Each row is where one point has got to under a steady rotation. How many steps took it there?
The counts run from 0 to 462.
[ 26  10  -2   2  30  10 -42  10 -17 -17 -10 -22  30  18   0  -4  20   6
  22  26  12 -21  -1  -3  21 -19  14   7  16   0  14 -24   4  -3 -12   2
  17 -30  -4  17  22   0 -20  26  14 -10 -14 -23  21   3 -18 -12 -15 -24
  -7  20   7  -2  13  -5  18  12 -10 -20   6 -37   2  26  -8  -4 -22  -1
  -2 -19]	332
[ 30  14 -16 -16  14   7 -29   9 -13   8  -9   9  28   5  17 -20   9 -12
  26  33  -5  -7  13  -5  11  -9   5  11  40  12  19  -2   3 -14 -30 -16
   3 -10  15  19  18  -3 -18   2   6 -16 -38 -25  15   1 -13  -6  -9 -34
  -5  11   6  31  15   0  20  -6  -1 -20   7   6  -7   9   7  19 -30  -6
  -7  -6]	304
[ 27  19   9   2  15  25 -22  23 -10  10 -17 -21  33  -2  19 -14  23  33
  17  23   4  13   5   0   5  -3   5 -10  16   0  14 -11  -9 -12 -11 -13
  25 -16   9  22   7 -19 -15  21  -7  -4 -19 -40  20   1  -8 -15 -14  -6
  -1   1  -3  17  23   2  14  12 -20 -18  37  11  25  14 -14  -2 -14  14
  -5 -15]	323
[ 27   1   4   3  10  12 -38  14 -22  -6 -10 -26  27   9   6 -10  32  13
  26  26   3 -10  15 -10   8  -5  17   0  16  10  10 -16  11   3 -14  -3
  25 -28   0  28  23 -12  -8  31   7  -3 -18 -33  17  -1 -16 -10 -11 -19
  -5   0   1   0  17  -3  24   1 -27 -15  14 -27  10  17 -17  -4 -17   3
 -17  -5]	242
[ 39  13  -8  -4  19   5 -31  10 -10 -10 -14  -6  30  10   5 -15  10   7
  35  37   4 -19   2  -2  15 -15  25  13  26  -6   4 -14   9   9   0  -8
   5 -21   3  12   6  -5  -8  21  -4 -20 -30 -23  28  10 -31  -9 -18 -28
   9  16  14   8  12   5  18  16 -11 -30  10 -22   9  16   0   0 -19  -7
   0 -28]	155
[ 16  12 -20   9  19   9 -42  17 -11 -11 -11  -6  29  10  19  -7   7  -9
  22  23   9 -18  -7   0  17  -5  -9   4  34   9  30 -10  -2 -18 -23  -8
  14  -9  22   3  10  -6 -36  15  11  -5 -17 -28  23   3   2 -19  -6 -33
 -17  12  12  28  12  -4  13  14   4 -27  13  -4  16  14 -10   5 -30   3
  -1 -22]	175
[ 18  13 -11  -4  29  12 -40   9 -22  -9  -5 -18  35   2  11  -5  25   9
  17  18   6 -12 -14 -20  24  -5  -7   1  19  10  31 -21  -6 -25 -29   0
  21 -25  -5   9  23  -7 -28   8  10 -17 -18 -24   5  -5  -4   7  -8 -14
  -1  22  -6  19  14  -7  26 -13  -7 -25  18   4  -8  16  -5  15 -33 -10
   5 -11]	207
[ 20   5  -9  -8  24  12 -35  14 -33  -2   3 -19  34   3   0 -12  26  24
  34  27   3  -6   8  -4  20  -3   5   0  17   3  31 -21 -10 -15 -16   8
  22 -17  -3  17  12 -16  -9   1  -1 -32 -17 -25   8 -10 -12   5  -7 -17
   0   7 -18  22  12   2  14   6  -9 -34  29  -2   5  17 -15  -3 -21   4
   8  -7]	425
[ 23  14  -3 -14  39  24 -18  -1 -11  -5 -16   2  46   5   6 -11  15  -5
  11  17   5   5  -8  -6  11 -10  -1  10  30  -4  27 -10   0 -22  -8 -11
  12 -22  15  -8   8   5 -26   6   1 -16 -25 -24  17  20  -1  -5 -21 -18
  -7  22  -8  39  18   2  20   3  18 -25  24   4 -12  11  -5  13 -30 -10
   0 -15]	79
[ 39  27 -18  -3  15  20 -33   2 -19  -1  -3   0  20  20  11  -2  16   6
  18  30   9 -16  19  14  -7 -10  17  -1  20  -4  16  -5  -1 -20 -16  -6
  14 -14  -3  39  11 -17 -10   4  24 -17 -26 -31  20  -1 -19   1   4 -36
  -3  16   4   2   8  -1  22  11 -11 -21  19 -37   6   8   0  20 -12 -11
  -5   9]	92
[ 22  10   8  11  19  22 -32  29  -9   6 -11 -22  34   7   7  -4  23  20
  16  16   9   7   2   8  10  -3   6  -8  17  -2  16 -10 -10 -10  -4 -14
  24 -17  12  12   3 -18 -24  26   0  -2 -14 -40  23   8   0 -19 -16 -10
 -10   5  -6   9  12   0   6  25 -15 -19  29 -12  22  18 -25  -8 -16   9
  -5 -21]	18
[ 38  17 -22  18  16  12 -38  -5  -6  -4 -19   4  24  19  16   1  -6  14
  10  38  11 -12  -5   6  15 -15  10  -1  17 -19  23  -2   8 -13  -2 -10
  19 -25  -3  14   1 -13 -15  21   9  -8 -20 -34  30  -3 -23   2   0 -21
   0  23  16  -6  15   8  22  14  -6 -29  17 -13  -5  10   7   4 -14 -16
   9 -30]	96
[ 29  17 -12   4   6  16 -23   5 -26   9 -14 -10  32   2  20 -11  24   2
  12  21  -4   3  11  -6  -1   7  -2   4  35   7  15   3  -5 -24 -23  -6
  15 -15   5  12  14 -22 -13   6  14 -12 -36 -28   8   9  -8   9   7 -28
  11   9 -13  19   9   8  23 -10   4 -27  29   5 -10  10 -14  27 -35 -21
  -8   3]	126
[ 30  36  -9  -9  28  25 -30  -5  -4 -14 -22  -9  13   5  24  -1  12   7
  12  25  15 -19   4  -3   9 -15  -1  -2  19  10  20  -5   8 -25 -26 -11
  14 -23   1  28  19   5 -26  10  24  -2 -14 -37  24   0 -13 -14  -8 -24
 -12  25  18  11  29 -13  29   2  -6 -10   9 -12   2   3  15  21 -11   5
  -8  -1]	48
[ 30  17  -6  24  11   9 -26  18  -3 -10 -17 -19  32   3  18  -6  24  15
  13  10   8 -11 -19  -9   9  -3  -2   0  30   2   6  -8  -3 -10  -3  -8
  16 -30   8  -1   8 -24 -31  28   7   2 -20 -32  21  26  -4 -18  -7 -14
  11  15  12  11   9   3  18  19  -4 -23  36   0  19  12 -22  10 -26 -16
  -9 -23]	196
[ 28  23   2 -17  39  31 -19  -1  -7   2 -23 -21  26  -1   9  -3  16   1
  11  12   6   4   6   1  15 -17  -2   7  22   2  17 -11  -9 -27 -26 -12
  12 -21  -2  12  23  -2 -23   6  20 -10 -22 -32  16   9 -15   0 -19 -14
   3  32  -6  20  28 -10  17  -7   7 -23  21  -1 -19  18  11  30 -21  -4
  -1  -6]	385
[ 25  17  -4  15  20  34 -28   6 -20  -5 -11  -4  35   5  14   0  20  26
  11  22   9   6   0  -2   2  -6  -3 -13   9   2  37  -9   4 -23  -9  -6
  38 -24   6  20   3 -10 -25  19   8   0  -7 -43  20  -2  -1 -10  -3 -12
 -19   4   2   9  19   5  21  15 -16 -18  32  -8   8   8 -16  -4  -5   7
   0  -6]	141
[ 30  28 -11   4  25  25 -21  -4  -6 -15 -20  -6  18  14  19   3   6   0
   8  18  20 -19  -3   3   9 -19   0   2  23   4  14  -9   8 -22 -14 -11
  16 -20   6  18   9   2 -31  21  25   2 -15 -36  30  16 -11 -15  -7 -32
 -13  26  19   9  20  -3  18  16   6 -16  14 -20   7  11   1  14 -11  -4
  -8 -14]	353
[ 41  15 -12   0  13   0 -28  10  -6 -10  -8  -2  33  12  10 -14  26   5
  20  21   0 -15 -15  -8   2  -7  10  12  37  -4   0  -4   4  -6   0  -9
  -2 -32   3   2  11 -12 -19  14   4 -15 -33 -23  23  27 -12  -8  -8 -22
  18  17   9  16   2   6  26   7  -1 -27  24 -16   5  11 -12  19 -33 -31
  -8 -15]	373
[ 29  22   2   7  31  31 -30  12  -7   6 -16 -18  25   9  13   5  11  26
  11  20  15   7   5  10  10 -13   5 -12   9 -15  25 -14 -11 -15  -8 -14
  26 -18   0  23   5 -13 -23  20  11  -2 -10 -45  25  -3  -9 -11  -9  -8
  -9  18   3  -2  18  -5   9  18 -15 -20  28 -13   8  20   0   6  -3  10
   7 -20]	231
[ 36  17 -14  12  11  22 -17   1 -16   2  -8   9  39   6  16  -9  13  29
  17  35   3  11  -4   2  -3  -1   6  -4  19 -14  26  -4   2 -16   5 -11
  22 -20  11   9 -11 -20 -12  10  -9 -15 -21 -33  25   7  -5  -1   0 -14
   4   6  -3  15   9  22  21  25  -8 -30  44   5  11   0 -17   1 -15 -11
   5 -19]	99
[ 20  16   4  -2  31  34 -27  15 -25   4 -13 -33  28   5  13   1  18   7
   8   9  12   8  13   6  11  -4  -6  -3  18   3  25 -17 -22 -27 -27  -5
  26  -8   2  18  21 -18 -24  10  22  -4 -21 -38  11   4  -5   1  -4 -22
  -8  20 -19  14  10  -5   8   5   6 -23  29  -9  -2  24 -16  16 -26   3
  -3  -6]	387
[ 20  14   4 -10  29  38 -19   2 -21   4 -21 -13  38  11   6  -7  16  -8
   4  14   9  10  20   3   1 -14   6   4  25   5  17 -11   7 -15 -19 -16
  21 -19  10  14  20   2 -25  20  21   3 -22 -37  19  12 -10  -8 -15 -26
 -20  18 -15  18  20  -2  13   2   7 -13  17 -20 -19  21  -6  11 -20   2
 -11  -4]	81
[ 29   9  -3   3  25   8 -45  17  -1   5  -9  -6  40  12   9  -8  20   0
   3  22   3  -2  -7  -8   3 -16   4   0  25  -3  19  -8   8  -8  -9 -28
  12 -34  12   4  14  -2 -38  22  13   6 -24 -38  28  12  -3 -17 -16  -9
 -11   9   7   8   9  -9  27   0 -18 -17   4 -10 -12  17  -2  12 -28 -14
   0 -26]	454
[ 34  24 -14  -6  10  16 -14  -9  -9 -10 -30   8  23   0  26 -16   1   1
  23  38   2  -9   5  -6  10  -9  10  10  34   7  10   6  16 -12 -17 -13
  13 -13  19  12   4  -2  -9  16  -3  -9 -38 -30  25  13 -23  -7  -5 -41
   1  15  19  26  25  16  24   7   7 -22  21   4   2   2   4  13 -15  -8
  -8 -15]	438
[ 31   8 -13   1  12  18 -25  -2 -30   0  -9  -6  43   3  10 -11  30   8
  13  22  -5   3   2 -14   0   4   2   4  26   3  24  -5   5 -19 -12  -1
  21 -26   0   7  14 -16 -11   7   9 -16 -33 -28   8   7  -7  14  -1 -24
   3  11 -16  21   7  11  30  -9   1 -27  27  -2 -20   9 -16  18 -37 -26
  -2   1]	340
[ 35  12  -5   4  19  20 -43  21 -18  17  -2 -18  28  14  12  -4  24  20
  11  27   7   6  22   8   1  -7  13  -6  14  -3  19  -9  -9  -9 -18 -18
  25 -23  -4  31  17 -21 -18  17  16  -4 -25 -46  20 -11 -11   1  -4  -9
  -6   6  -7  -8   8  -7  17   1 -33 -16  15 -18  -3  22  -7   9 -15   0
   3  -8]	365
[ 34  29 -17  -3  31  12 -33  11  -3  -3  -4  -1  33  10  14  -2   7  24
  20  28   8  -4 -13   5  15 -12  -1  -6  18  -8  34 -12  -8 -27  -8 -10
  13 -18  11   6  -2  -8 -29   4  -6 -15 -17 -31  22  -2  -3 -12 -13  -7
  -9  16   9  27  18  -1  15  16  -9 -27  29  10  11   8   3   6 -15   5
  16 -26]	448
[ 35  19  -2 -11  18  13 -33  25 -10  18   8  -5  38   6   6 -13  38  20
  16  22  -1  13   9  -1  -8  -4   6  -9  24   3  24  -5 -11 -17 -18 -21
  13 -21   9  21  12 -18 -21  -2   4 -17 -27 -31  10   2   3 -10 -10  -9
  -3   1  -9  23   6  -6  24   0 -30 -18  24  -3   8  10 -12  16 -24  -4
  -2   2]	147
[ 22  11  -2  -6  23  25 -29  15 -25   6 -11  -3  28  14   5 -11   9  -5
  26  28   8  -3  24  12   8 -11  13   4  25   3  23 -11  -6  -8 -18  -6
  21  -1  23  17  10  -8 -17  12   4 -14 -26 -31  21   4 -14 -16 -10 -33
 -25   4  -8  21  12   6   3  23   3 -22  18 -19  13  20 -18  -6 -16  17
  -7 -11]	392
[ 16   1  -7   2  29  16 -39   8 -20  -3 -25 -12  41   7  13  -8   6  -7
  13  27   2   1   3 -12  20 -11   3   5  23   4  29 -14   8 -14 -22 -10
  21 -20  11  -1  20   6 -24  26   8  -4 -22 -30  17   0 -11  -5 -18 -16
 -16  16   3  25  23   0  16  -5   0 -20   7   6 -20  23  -1   2 -31   3
   1 -29]	299
[ 20  -5  -4   6  25  22 -35   1 -39  -8 -11 -13  40  13  -2  -6  19   8
  20  26   6  -1  15  -7  17  -8  14   5  13  -4  28 -25   8  -8  -7   4
  29 -23   0  16  12  -7 -12  25   6 -19 -17 -28  18  -4 -16   8  -8 -22
 -13   9 -13   4  11  10  15   9  -8 -25  19 -23  -8  21 -19  -9 -16   1
   1 -15]	119
[ 28   6 -11   4  18  18 -31  -2 -22   2 -29 -18  29   5  19  -6   7   0
   9  28  -2   0  10 -11  14  -9   5   6  23  -2  15  -2   5 -14 -20  -9
  17 -20  -7  13  20  -7 -13  19  19  -6 -33 -35  18   1 -24  13  -1 -21
  13  25   0   3  21   5  28 -15   0 -24  10   3 -28  18   2  22 -31 -20
  -2 -15]	342
